In the rows, 128 means zero.
A single turn carries every row of the set below to another of its rows. Some are shown first; where does it send the rows asked next?
A: [109,113,118,134,142,132,114,111,150,131,84,124,110,126,156,105]
R: [114,105,146,133,127,113,153,125,131,155,122,149,128,183,123,131]
D: [102,125,139,106,137,108,152,111,170,143,158,106,165,127,131,121]
F: [96,108,107,135,148,123,117,128,146,143,101,121,89,127,131,127]
G: [113,108,139,135,131,103,152,134,133,157,131,139,120,181,119,126]
V: [125,85,122,148,135,115,165,125,167,110,140,121,134,166,140,160]
K: [103,112,116,136,135,131,106,116,152,135,81,142,129,136,138,143]
C: [94,90,135,120,132,106,137,109,133,109,110,134,149,108,106,137]
P: [101,118,140,72,142,118,160,99,160,137,147,100,144,136,135,129]
Y: [86,94,145,79,126,138,161,105,155,150,153,124,141,130,140,137]
B: [115,105,112,99,121,104,150,129,140,155,110,117,135,184,175,108]
U: [87,101,138,105,118,127,152,116,168,154,161,123,164,121,152,120]
H: [91,83,117,96,125,105,138,113,138,110,108,107,135,101,156,98]
E: [123,76,126,145,139,125,176,120,160,114,140,122,118,161,141,154]
W: [92,108,101,113,127,122,96,135,156,135,95,124,107,141,154,135]
Z: [87,87,110,89,114,98,122,122,146,108,109,111,152,112,156,117]
J: [120,76,112,127,122,118,160,129,172,109,140,106,126,164,182,131]
L: [116,102,115,112,122,109,156,127,139,159,112,119,134,175,178,94]
Q: [81,82,125,118,130,100,136,126,134,119,127,126,129,105,104,138]
X: [130,83,119,122,130,119,164,116,169,100,128,104,129,167,179,130]

W -> F
B -> G
Now these:
V -> J
P -> D
H -> C

A single turn carries every row of the set below to another of its rows. Some are shown first; where does it send the rows asked next?
Vefi: [129,185,127,111,98,130,125,118,123,129,147,162,125,95,85,106,107]
lan: [137,141,145,129,136,123,120,115,114,158,146,136,109,73,126,113,78]
gori: [140,152,142,85,125,123,140,90,70,120,157,168,120,90,105,118,114]
firep: [143,150,136,146,97,146,161,125,93,155,154,202,118,62,74,118,133]
dit: [152,174,132,71,112,150,121,106,81,127,134,160,115,82,91,130,113]
kosi: [147,122,158,108,93,139,152,92,71,145,150,165,112,67,135,143,93]
gaf: [171,190,143,142,82,134,143,101,112,155,120,146,127,66,131,137,102]
bidal: [133,147,115,133,136,122,168,125,91,159,159,188,101,70,84,136,141]
Salu: [143,187,117,133,120,116,177,103,91,159,142,174,112,56,84,144,135]
zevum: [170,147,137,127,103,144,156,135,85,139,126,182,112,75,76,118,158]
rup: [143,131,153,116,113,137,112,115,99,155,146,142,117,54,117,108,76]
nef: [130,153,120,127,96,128,133,144,144,155,138,143,102,92,116,138,102]
bir: [159,131,147,152,94,164,147,132,92,125,109,154,98,92,118,132,131]
gafik: [150,200,136,109,123,141,133,96,108,126,129,165,117,105,101,126,103]
saz: [140,173,171,160,111,150,143,134,87,153,111,154,106,50,117,151,137]
Guz: [134,163,155,134,123,140,141,141,78,157,117,143,98,39,116,162,143]
gir: [177,142,127,92,115,127,132,129,84,145,121,130,105,70,131,148,133]
Boda: [120,170,108,123,101,135,159,108,86,156,135,139,98,40,113,169,109]
lal: [112,146,140,153,127,115,171,113,87,141,160,143,94,83,133,129,117]
nubu: [118,136,143,132,69,148,139,146,89,144,156,144,108,51,100,112,119]

nef -> bir
Guz -> lan
gaf -> nubu
Now these:
dit -> bidal
gori -> Salu

A single turn carries every row of the set below to another of its rows. Some are shown first; where does it send the rows asked next?
loruk: [112,141,124,131,130,133,129,136,135,106,124,158,145,178]
bulu: [136,159,127,122,111,153,151,131,125,127,160,94,155,138]
bufub: [133,120,182,133,129,139,99,130,119,138,124,139,136,162]
rut: [135,107,98,146,102,134,101,108,118,143,119,145,159,148]
selus: [138,134,137,126,104,136,95,167,123,149,143,120,137,155]
boz: [147,142,148,112,101,139,143,128,126,145,159,89,152,135]
geri: [147,104,156,124,137,143,91,108,135,151,136,136,124,125]
bosuf: [140,143,170,111,127,132,111,102,143,144,148,113,156,118]
ven: [147,166,136,121,121,119,87,132,108,138,136,116,139,172]
laz: [149,142,136,152,118,141,117,130,143,121,111,78,124,158]
Feme: [138,151,146,145,128,131,149,99,110,87,129,143,139,153]
tifab: [144,128,122,110,94,131,84,102,107,157,128,126,136,141]
Mebi: [133,150,168,127,144,138,132,103,120,169,140,129,131,154]
gem: [115,163,124,126,141,134,153,104,133,149,137,146,140,162]
zuroz: [124,130,129,115,127,138,145,81,121,159,141,136,112,140]
sal: [125,142,101,129,105,144,112,162,124,127,144,129,133,157]
puzar: [161,108,155,143,146,146,107,106,139,125,127,98,120,149]
basu: [131,113,112,124,91,152,99,144,116,146,142,126,125,136]
difog: [119,95,126,121,109,146,117,101,117,120,126,149,109,143]
Runev: [127,148,115,154,97,125,141,129,106,109,109,127,160,136]
Bes: [140,116,132,142,81,115,130,113,98,124,112,114,136,121]
Sozo: [135,136,122,115,93,158,147,115,125,142,156,100,155,122]
Rit: [147,114,162,121,119,103,137,93,140,141,130,115,165,140]
sud: [124,139,122,114,123,155,127,83,134,119,152,120,136,106]
sur: [149,117,125,138,94,133,118,116,156,139,102,90,134,146]
Zulaz: [123,125,128,147,128,163,140,79,120,125,129,128,165,122]
pati: [126,123,95,124,141,145,122,108,141,114,141,150,119,136]
papug: [138,149,144,129,159,124,109,141,152,127,140,142,145,161]
zikim: [136,139,110,156,108,163,121,120,149,125,100,97,145,146]
fibav: [136,148,143,141,150,124,150,105,118,97,145,103,137,157]
Bemob: [144,101,106,129,126,132,130,95,165,119,119,123,135,147]
Vifes: [137,121,151,140,107,145,136,78,112,115,117,154,151,126]
Mal: [160,110,137,137,114,99,95,124,112,138,134,116,130,169]
Sedub: [141,139,131,155,151,154,118,120,160,121,116,124,166,160]
zof: [144,147,158,157,105,117,123,137,94,122,116,107,150,138]
Luro: [152,132,178,131,113,106,135,100,122,117,124,141,151,149]
kida: [127,161,87,126,112,144,100,113,106,125,131,135,142,156]
Solol: [127,170,135,113,141,124,134,113,149,109,154,116,150,138]
fede: [139,145,113,165,136,142,101,131,101,115,133,127,143,171]

selus -> basu
zuroz -> gem
Now these:
difog -> loruk
Mal -> rut
pati -> papug
Luro -> Vifes
laz -> sur
Rit -> Zulaz
ven -> tifab
Bes -> Runev
Solol -> bosuf
Sozo -> bulu
Bemob -> Sedub

A single turn carries every row of the set below to another of its rows. Some are shown first; where does it send the rows asked next?
Dinit: [111,117,165,108,147,98,152,139,134,134,118,108,149,115]
Vogi: [116,117,140,127,139,127,127,87,152,111,118,102,145,78]
Gam: [106,125,158,133,150,162,113,108,153,119,98,115,147,92]
denel: [110,111,175,122,147,107,151,123,106,129,109,113,155,113]
vatu: [113,106,186,127,150,102,156,113,124,137,109,116,147,114]
mabib: [123,109,119,141,165,87,88,115,135,104,99,138,117,126]
Pobid: [96,137,141,151,188,133,139,104,131,90,82,125,110,108]
tupe: [127,101,120,146,139,100,91,114,149,103,113,121,123,111]
Bipa: [73,109,136,91,173,108,125,139,137,99,103,125,130,118]
kala: [108,133,135,132,183,122,134,93,117,90,66,139,113,130]
gis: [105,111,137,134,143,119,131,89,153,95,124,105,148,79]
zus: [97,139,138,141,183,131,133,104,123,106,69,139,111,137]
Vevu: [110,132,126,129,191,118,129,97,124,97,73,126,116,140]
zoroz: [114,101,169,121,143,96,163,115,134,138,84,108,150,111]
rugo: [100,117,173,133,155,97,165,133,117,124,90,115,149,120]
Latir: [130,123,134,150,154,85,96,113,126,103,123,129,133,121]
guzo: [112,124,134,161,152,98,95,109,137,103,113,129,108,139]
ros: [95,114,148,128,122,120,149,94,149,136,92,165,160,107]
sanod: [119,114,122,156,153,81,96,119,131,106,97,133,111,120]
susen: [98,97,170,118,150,101,157,128,128,117,118,101,134,120]
Gokid: [70,111,136,95,163,102,130,136,134,95,102,131,111,116]
ranuf: [108,124,145,95,142,121,145,108,165,135,90,166,150,106]
zat: [96,130,137,135,185,120,125,75,121,91,92,143,109,127]
pufi: [112,114,142,122,124,97,137,107,154,122,81,178,153,106]
nim: [126,109,126,144,150,77,103,108,128,95,111,138,112,116]
luz: [108,103,183,136,134,107,156,118,127,125,110,119,155,115]
koz: [121,121,122,153,143,102,97,116,142,82,111,139,117,101]
Lomit: [106,125,144,119,118,118,138,97,145,142,93,166,159,114]
keroz: [103,115,129,101,149,100,133,123,186,98,91,129,116,132]
lelo: [94,118,135,105,144,102,132,129,175,96,89,135,101,132]
lafi: [91,112,133,110,124,129,134,105,165,126,89,172,141,118]
Muf: [96,123,158,143,150,161,117,113,164,106,97,120,149,101]
mobes: [107,108,146,109,120,115,130,113,138,135,76,157,166,109]
Vuru: [98,125,135,126,187,149,137,91,127,99,76,121,123,119]
zut: [108,144,139,140,192,129,133,84,137,112,77,146,125,127]
Lod: [117,117,145,125,125,115,141,94,161,143,83,166,149,109]

Vogi -> lelo
susen -> tupe
keroz -> Muf
Now these:
ranuf -> Pobid
guzo -> mobes
ros -> Vevu
zus -> denel
rugo -> Latir
Lomit -> kala

A single turn carries every row of the set below to another of its rows. Some are shown first; where does it send the rows asked next?
Diri: [139,92,143,147,98,129,133,139,131,129,136,142,118,120,147,108,126,126,121,141,92,164,138,139,148,140,142,122,167,146,141,125,130]
vora: [152,96,146,137,96,117,147,131,131,128,131,139,127,109,152,101,141,136,134,115,96,136,132,174,147,120,139,126,146,129,126,117,98]
temet: [95,135,102,144,113,130,114,139,155,129,160,111,130,171,138,126,107,134,105,120,151,128,127,94,127,152,136,107,122,122,150,126,132]
pud: [142,111,123,115,137,141,109,98,140,116,148,129,131,132,120,140,139,119,136,154,97,110,115,146,153,171,132,144,149,119,103,105,122]
tever: [131,79,145,143,91,126,126,130,144,122,142,130,114,124,149,123,129,122,120,136,102,167,141,132,135,144,134,112,170,125,133,127,134]
nekik: [129,118,121,126,115,146,146,142,119,123,165,122,133,105,143,120,136,104,136,93,144,156,119,153,103,132,133,132,107,108,92,163,109]
sirap: [142,163,148,166,122,126,151,115,129,106,159,135,137,124,140,154,113,115,133,129,84,136,130,138,127,133,155,116,114,151,132,122,92]
lafa: [119,103,165,131,134,139,132,83,109,134,125,109,106,132,118,155,146,105,140,104,140,110,143,124,102,136,141,112,139,116,141,110,133]
fefu: [126,152,95,126,133,113,112,137,94,140,147,137,138,145,147,131,135,85,115,123,142,161,157,138,113,157,131,115,155,136,119,103,136]
Dobez: [104,157,109,114,110,95,134,127,128,136,149,102,104,167,159,143,121,122,107,124,157,127,115,162,133,147,137,130,133,122,162,133,128]
fuvob: [130,128,88,109,117,113,148,143,142,132,105,139,110,144,130,132,132,140,136,118,151,149,139,156,98,135,113,149,131,175,130,120,108]
sok: [109,127,127,125,148,144,129,123,165,136,140,142,122,148,169,109,163,135,125,124,129,124,156,138,128,133,136,104,115,130,102,107,91]
negi: [155,118,116,105,133,125,125,142,97,129,143,140,104,142,98,152,92,100,128,121,117,159,101,150,129,164,152,124,123,128,145,117,113]
Goga: [128,140,126,117,135,108,141,159,157,133,157,133,137,139,108,146,151,137,125,103,146,124,132,134,152,171,125,121,159,105,139,108,99]
lezu: [111,147,110,148,117,97,125,157,145,125,135,114,142,151,133,151,78,120,99,126,142,106,136,163,122,131,140,135,131,127,141,129,131]
fako: [131,125,147,149,132,157,126,100,109,135,136,125,141,129,104,143,135,116,150,96,111,106,151,130,81,130,128,111,127,109,114,109,125]
voges: [112,109,164,130,129,129,133,92,103,130,132,114,95,138,121,169,135,101,140,100,144,123,146,136,101,128,147,114,119,130,135,118,141]
Nafe: [127,114,124,126,116,135,144,125,115,133,162,117,130,95,130,116,151,105,128,86,153,138,124,153,110,135,126,137,103,102,96,149,118]
kig: [92,135,111,134,121,119,123,131,145,126,120,129,139,184,154,103,98,110,115,144,138,131,119,139,119,110,139,118,134,131,134,136,138]
falop: [106,131,116,133,111,116,147,129,151,153,143,111,109,166,150,128,109,138,120,97,155,115,114,121,115,104,146,124,127,117,167,114,99]
nor: [159,163,135,164,118,134,140,125,118,105,148,146,140,128,143,143,116,113,139,126,88,128,131,142,118,145,157,130,103,158,130,132,102]
Dut: [123,130,152,127,137,98,136,150,140,127,107,147,131,147,154,143,135,140,132,117,139,128,142,113,147,132,140,127,153,168,156,108,134]
dito: [103,131,141,122,111,112,134,87,112,125,116,121,125,106,90,122,139,158,138,121,128,121,134,128,150,148,111,115,141,131,127,151,115]
Kisin: [112,126,100,120,147,119,104,97,116,144,111,141,95,158,132,126,131,126,127,103,160,120,160,115,132,142,132,120,155,104,121,120,99]
niv: [151,123,103,88,135,152,125,111,99,131,130,144,107,143,122,114,136,107,148,119,112,147,91,133,112,150,128,131,99,134,127,115,117]
Kot: [136,93,126,122,109,124,141,145,95,118,148,122,142,94,117,118,141,93,127,88,150,139,132,132,135,126,132,143,124,128,117,121,137]
borot: [158,129,115,100,136,134,126,131,81,134,141,134,118,139,99,141,111,94,135,115,130,150,98,147,114,171,148,128,126,119,144,123,119]
zoz: [138,95,126,125,120,140,135,85,173,112,138,131,116,136,118,134,137,139,135,153,109,109,120,135,136,148,140,146,119,136,111,111,95]
Nodi: [117,135,153,129,128,108,114,102,122,147,143,120,150,100,113,139,111,141,135,112,127,137,98,106,132,156,123,100,147,98,115,148,118]
fiv: [125,170,112,140,128,89,142,129,138,141,126,136,133,120,131,145,146,103,146,79,149,109,128,156,107,125,113,129,129,124,113,116,95]
Vina: [82,142,110,134,121,127,139,155,178,148,150,110,130,149,124,132,110,118,121,136,133,115,105,142,120,119,132,112,120,150,140,111,117]
vug: [128,120,109,144,111,128,107,125,103,150,112,146,82,113,133,129,110,129,153,105,127,134,122,146,124,141,140,141,115,170,115,166,123]
delef: [123,120,115,147,102,123,102,116,123,137,116,150,85,127,144,134,106,134,162,115,121,135,117,129,132,136,143,138,120,163,106,174,117]
Vuted: [136,136,119,140,104,125,112,140,102,158,147,134,110,100,116,140,124,151,162,97,117,128,113,139,141,163,141,124,119,176,125,139,110]
Deti: [130,96,125,113,121,129,145,77,163,115,150,123,115,138,108,145,127,139,133,143,126,121,114,140,131,135,141,151,115,123,103,113,90]
siv: [119,134,156,137,122,109,126,95,131,145,151,126,153,100,105,124,128,154,129,119,120,127,111,106,150,155,125,111,146,103,122,140,115]
migov: [100,150,95,142,123,133,119,129,139,151,135,104,118,166,157,129,94,139,120,125,141,122,126,177,94,140,136,115,144,122,127,144,104]
nogal: [163,139,136,155,125,150,125,110,96,98,133,137,117,137,163,145,125,135,132,113,96,125,158,118,125,151,151,137,123,145,143,128,116]
Manen: [142,151,103,136,143,117,104,142,137,150,141,159,165,142,141,127,101,152,124,127,123,133,139,124,116,153,142,119,115,150,101,108,102]
Pum: [114,138,102,143,128,116,106,135,150,151,162,101,124,146,183,134,111,109,111,102,150,112,99,138,122,143,143,114,129,106,130,111,114]

Dut -> sok
voges -> nekik
Vina -> temet
Now these:
pud -> dito
siv -> lafa

